Each path is a new rotation, seen through one point. The rows after it are directions, each followed by how far the rotation turns it, in degrees a step (0 if it stays put).
Each turn is a multiple of 5 degrees from 10 to 175, or 0.
Each row of a path follows its step; steps can be skipped.
Path 1:
step 0: [ 16   8  39 -16  -9 -32  24   6  -1  39 -30   6 -17 -61 -27  -6 -33   4
  17 -22 -71 -37 -23 -26   0  20  51 -20 -35 -26 -33  17 -42 -48   1 -40
  11   7  11  13  -7  23  36  23  16  43  21  -6  28  15 -44 -11   1  27
 -14 -14 -39]
step 2: [ 37  -4   1 -17 -10  15   6  60  29 -10 -40 -26  21  -5 -13  -1  15  13
  76 -35 -24  13  10 -21 -27  21  -2  13 -53 -26  24   1  -1  35 -34 -10
  14  -4  -7  21  50 -52 -50 -27 -10  56 -30   2  -3   0  61   7 -26  -5
   3  15 -11]
step 3: [ 21 -40 -16  17 -43   9 -19  32  39   7 -19  32 -64 -27 -33  13  26  -5
  30  18 -12  18  19 -13 -25 -23 -18 -51  -1   9   0   9 -29 -26 -13  -3
  43  13 -60  28  29  -3  43   6  15  40  36 -25  41 -18   7  20   2 -14
 -32 -22 -58]
step 4: [-35   8  26  24 -10  12  -3 -53 -15 -46 -27 -24  -9 -25 -19 -34  22  51
   1 -35 -41 -33  -5   9 -36  17  17  -6 -32  42 -56 -36 -13  -4  22 -20
  43 -25 -32  26  21  -5 -11  19 -48  31  24   9  29 -36 -41  18  27  -3
  29   6 -48]
step 12: [ 54   2   9  -8 -97  -8   9 -17  22 -17 -43   3  35  -6   4 -19 -71 -16
  17  -3 -20  -4  22  -7 -39  -1  24  23 -44  -5   9  -2  -2 -33  10  40
  57   9 -21  20 -11  48 -12   9  59  22 -28  31 -15  26  -1   7   6  18
   4  -1   0]
step 13: [-12  40   9  -5  22 -23  -1  14 -24  -5  -6 -32  -5 -23  -6 -11  -2 -52
  38  28 -44  -1  27  28 -72  37 -14 -11 -53 -27 -13  15  22   9   4 -16
  25  12 -46  20  24 -12 -14 -71  40  23   3  24  32 -34  55  -8  -6  12
 -27   0 -11]
step 19: [  7   4 -19  37 -20  23  62  16   4 -37  15 -23 -29 -16   1 -13 -11  -2
  55  -6  -8 -11  11 -21 -26 -50  29 -23 -24 -27 -35   4   8 -20  35  -8
  73  -9  -7  50  33  30 -11  -3  49  53 -10  23  30 -32  22   6   0  56
   7  15  23]
step 25: [ 22  -5  40  22  15 -42  19  15  37 -21  12 -54 -36 -35 -28 -39  36  28
  72 -26 -48  15 -17 -51 -28   0 -18 -10 -16  17  23  11  43   5  -4  14
  28  16 -13  36  13   2  32 -29  21  18 -26 -23  11   3  22  66   8  -1
  -6  15  17]
Directions:
[  6  -3  -3  -6   7   1  -9   4   8   3  12   0   7  -1   5   4  -2  14
 -18  -7  -9   4   3  -9 -20  -4   8  17   0  -3   1  14   6  -6   2  13
  16  -3   5  -8   4  -4   3   5  -5   0   0 -12   2  -1   4   2  16   6
   9   9  -4] -> 170
[-11   2   8  -9  -3  -4  22 -11  -1  -2  17  -5  -2  -6  -3  10   2 -25
  10  -4  -2   8 -10  -2   3   5   5   9  -6 -18  12   1   3  -7   2   9
   6  -1  10  -2  -1   6   3  -5   1  10  -5   1   4   7   7   6   7  -4
  -3   0  -1] -> 60
[  0   2   5  -3  -2   4  -3  11 -15   5   8 -10   5  15  -8   1   1   8
  -4   6 -20   4  -4   3   4  17  -3   2   3   2  -1   2   3   0  -4  19
   0  15  -6  13   2   1  -9  -7  -3 -10  -4   6  -2   8  14  -5 -10 -13
  -7   8   4] -> 95
[  6  -3  -7  -9  11   2   1   5  -3   3  -8  11  -9  -4   0  22 -13   3
  15  -9  -2   0   6  -4   3   4  10 -10   3  -7  -9  -4   5   0  -1  10
  -7  -8   3   2   2  15   4   1  -1 -10 -14  11  -2  -3   2 -19   3   9
   8   7  -5] -> 35
[ -9  -4   6  -8   2  -5  -9  -1  -2  10   5   2 -20  -1   7  -3  -4   9
   5 -11   4   0 -12 -15  -5  16  -6  -4   8  16  -8 -10   5  -3   2  -8
   5   6  11   4  -8   7  12   9   3   8   8  -4   7   3  -1   3   6 -12
 -14   5   1] -> 100
[ -1  -7  -1  -6 -11   6  -4   3   8  23  -8  14  16  16   1  -2  -2   1
   9  -4   6  -3   0   0  -4   3   4  -9  -4  -6   5  11 -15 -12   1   5
  -3  -3  16   2   2  -5   6   0 -17   3  -4   2  -7  -2   3   5  -1 -10
  -8 -13   5] -> 120
[ -3  -8   2  -5   0  12  -8  -9   6  13  -4   3  -7 -14  -1  -4  11  -6
   5   7  -1  10   8  -2  -3   1   1  -1   9  -5  -8  -1   1   4  13  -1
 -10  20   6   8   5  -8 -10  -8   8  -2 -16 -23  -3   5  -1   2   1  -2
  14   1  -3] -> 95
[  8  -9  -1   4  -4 -13  -9  -1  10   7   8   0  -6 -14  -2  -5 -10   3
   9 -21 -13  -8 -10   0  15  -2  -7   3  11  -3  12  12  -5 -10 -10  -1
   1  -2 -13  -5  -5  -7  -4  -8   5  -8 -10  -3   1   1 -10   2  -7  -5
   3   0   7] -> 160
